In the rows, 128 means zero.
Y: 4 groups of rows, each row roughly a mix of its group's hidden directions:
Y (147 x 10):
[[132  99 156 133 124 123  93  90 154 111]
 [110 136 172 142 137 101 105  96 124 105]
 [112 152 149 105 129 101 137 105 137 174]
 [137 149 113 151  83  95 147 135 135 103]
 [114 110 142 109 176 151 107 118 116 156]
 [105 130  89 113 162 167 144 126 122 139]
 [137  93  78 142 132 136 125 160 137 115]
 [143 140 120 141 127 100 162 148 109  82]
 [120 143 122 123  84 138 141 156 151  89]
 [ 77 147 165 119 133 120 122 113 132 103]
 [123 148 120 120 102 139 148 181 156 135]
 [139 139 176 153 141 102 101 103 134 129]
 [123 134 166 140 112 100 102  96 133  95]
 [153 144 148 144 114  91 137 170 109 130]
 [122 116 149 129 171 120 124 100  95 159]
 [127  91 127 148 127 148 112 136 124  75]
 [103 135 168  96  97 100 119 111 130 129]
 [ 96 142 102 143  88 131 136 143 153 102]
 [166 123  93 116  95 126 136 155 143 147]
 [127 111 140 133 151 114 108  73 103 118]
 [116 148  96 103 165 155 139 151 120 147]
 [144 153 135 110 153 108 145 176 118 150]
 [130 166 144 147 167 148 146 100 122 144]
 [118 147 162 165 172 134 129 132 121 146]
 [144 116 118 157 175 143 134 112  97 147]
 [111 132 138  91  85  94 117 132 125 150]
 [114 145 129 107 125  99 133 126 149 184]
 [136 121  79 100 125 149 154 156 128 142]
 [123 106 157 106 116 115 112  82 157 121]
 [113 146 137 104  88 116 124 122 153  86]
 [ 96 159 159 141 111 125 134 162 151 113]
 [135 178 138 131 131 130 154 110 136 169]
 [150 158 149 110 128  96 130 172 123 143]
 [128 124 152 146 116 160 110 104 136 176]
 [112  85 133 125 107 126  97 140 118  87]
 [103 138 147 106 135  98 124 114 144 177]
 [147 176 148 140 113 149 159 107 119 120]
 [124 143 113 150  75 133 126 143 166 126]
 [126 144 127 154  70 125 122 117 154 143]
 [103 131 139 109 134  97 118 119 142 182]
 [107 148 177 103 115 108 123 101 118 135]
 [110 136 117  95  96 134 141 171 155 123]
 [150 106  78 129 127 127 116 170 127 138]
 [108  94 122 122 130 147 124  72 140 120]
 [134 115 126 129 178 121 122  99  99 158]
 [132 145 107 127  68 114 139 134 150 117]
 [118 144 113 148  67 123 136 124 152 132]
 [159 108 133 100 179 139 121 145 127 114]
 [119 129 135 129  96 154  98 110 156 166]
 [141 163 136 116 115 100 142 176 114 137]
 [108 127  93  90 149 153 157 149 123 133]
 [115 138 110 144  70 132 138 119 160 131]
 [128 107 129 125 172 123 116  87  98 143]
 [129 156 160 150 101 104 123 161 153 135]
 [161 121  91 105  97 140 139 153 147 135]
 [137 103 125 149 163 122 118  92  89 131]
 [159 122 155 162 148 110 109 136 125 164]
 [113  96 118 138 148 159 135  84 151 122]
 [106 105 112 122 139 164 112  82 146 121]
 [112 116  91 129 157 170 147 106 124 142]
 [131 128 137 158 146 165 132 117 116  79]
 [ 87 146 128 169  96 116 132 112 122 143]
 [132  86  90 134 128 130 109 164 136 109]
 [154 101  76 114 131 145 139 117 110 142]
 [ 98 151 180 141 126 106 111 118 140 120]
 [108 144 165 158 174 131 127 121 117 139]
 [140 157 125 136 101 106 125 172  94 126]
 [108 131 140  96  88 113 115 119 151  93]
 [114 123 135  97  93 105 113 113 137  85]
 [139 115 146 156 152 154 134 110 118  80]
 [132 122 144 162 149 163 130 112 118  85]
 [ 94 142 120 155  82 114 132 104 136 146]
 [115 149 170 149 108 117 120 164 154 134]
 [137 104 156 157  97 107 109 102 133 104]
 [153 107  95  98  83 121 125 134 140 119]
 [136 181 144 128 131 130 155 107 134 161]
 [104 115 102 118 167 161 157 112 138 135]
 [132 111 120 111 135 180 120 151 165 133]
 [144 138 141 156 120 100 120 174 101 113]
 [133 122 152 126 172 112 115 109  93 156]
 [118 131  88 102 156 152 159 146 119 146]
 [135 115 156 125 171 129 108 105 103 160]
 [125 134 112 138  75 142 128 127 171 122]
 [ 75 154 163 132 131 133 132 135 137 106]
 [128 127 140 126  96 158 105 109 148 173]
 [115 130 157 132 112 101 106  89 126  91]
 [134 173 165 131 121 139 152  96 117 122]
 [130 141 175 152 139  99 103  98 130 129]
 [152 105 135  99 179 151 126 140 124 127]
 [121  98 135 157  99 131 115  86 137 102]
 [113 101 125 150 100 141 114  84 139 101]
 [118 146 115 147  66 119 142 122 143 127]
 [148 127 118 152 114 161 139 135 116  76]
 [125 101  83 127 138 116 114 160 143 159]
 [130 118 114 132 105 170 126 141 178 131]
 [111 144 106 143  74 125 141 135 152 107]
 [126 155 159  99  83 107 136 114 122 136]
 [113 147 113 151  72 123 127 133 156 121]
 [111 142 112 149  78 112 158 109 135 117]
 [147 152 144 133  89  96 111 159 109 125]
 [168 102  83 125 126 134 133 126 113 155]
 [145 159 149 147 128 157 156 101 113  99]
 [108 127  96  90 107 158 149 147 141 115]
 [123 137 116 104 117  96 134 132 144 183]
 [169 105  83 123 126 140 135 134 119 156]
 [131 115 136 106 182 151 108 153 118 137]
 [123 111 134 156  86 131 103  96 137 100]
 [150 150 140 118 139  98 142 173 106 148]
 [107 124 108  91 164 160 120 107 143 138]
 [119 150 118 149  69 106 131 118 140 129]
 [121  78 114 139 140 135 106 143 123  88]
 [139 149 121 151  70 112 132 128 149 116]
 [117 159 168 145 145 149 139  90 116 126]
 [113 102 125 151  99 141 117  83 139 102]
 [125 145 122 123 106 144 147 184 155 133]
 [125 140 104 132 163 142 171 160 118 143]
 [108  99 112 147 128 160 118  86 142 109]
 [136 123 141 152 138 159 134 114 111  74]
 [147 105  76 151 146 145 126 154 124 130]
 [130 148 130 159  76 104 135 110 129 148]
 [103 151 119 156  76 105 127 121 134 135]
 [126 142 119 152  71 127 125 124 161 140]
 [101 141 101 146  89 128 139 142 157 101]
 [119 141 157  94  82 100 120 124 123 139]
 [139 147 128 101 165 119 149 164 119 157]
 [131 117 114 112 140 172 121 167 160 117]
 [127 135 114 121 177 136 162 160 118 146]
 [102 129 143 107 132  96 116 118 141 179]
 [109 135 170 132 143 106 104  88 123 109]
 [164 106 129  93 167 149 130 145 131 116]
 [145 115  73 145 139 146 126 162 129 126]
 [121 111 142 114 187 143 126 127 100 140]
 [115  94 128 153 105 136 127  80 133 107]
 [104 130 141 109 145  98 117 118 140 180]
 [118 141 109 155  76 117 151 124 149 115]
 [125 105 147 105 175 123 154 111 154 139]
 [103 148 172 105 104 107 132 100 134 136]
 [122 123  78  98 132 153 157 146 122 141]
 [116 146 120 156  73 105 131 114 144 126]
 [131 113 147 130  92 122  88  90 142 114]
 [116  96 106 156 135 162 123  89 121 117]
 [119 106 119  98  96  93 106 152 137 149]
 [113 106 123 148 106 149 107  85 149 104]
 [164 171 128 141 117 147 164 116 117 134]
 [121  96 135 159 106 134 117  87 142 101]
 [114 126 129  86 102  89 111 139 122 155]
 [ 99 113 135  93 110  90 105 133 131 156]]

one row of each group, then the others: which group is each in?
[148 148 118 166 153 164 157 118 136 119]
(58)
[140 124 142 118 182 106 125 134  90 128]
(76)
[139 111 141 155 165 121 112  89  99 135]
(10)
[124  94 143 161 106 127 117  90 140 100]
(43)

[132 114 144 149 136 155 127 112 105  74]
(58)
[128  91  99 151 161 147 117 143 127 100]
(58)
[100 142 103 143  87 127 131 142 158 100]
(76)
[105 104 106 129 163 163 150 100 140 127]
(43)
[138 112 137 113 177 150  96 152 137 142]
(76)
[141 116  99 101  76 128 130 142 145 110]
(10)
[112 154 182 130 135 130 129  91 120 134]
(58)
[134 126 115 123 174 128 160 152  98 151]
(43)
[111 100  96 110 144 140 132  91  94 126]
(10)
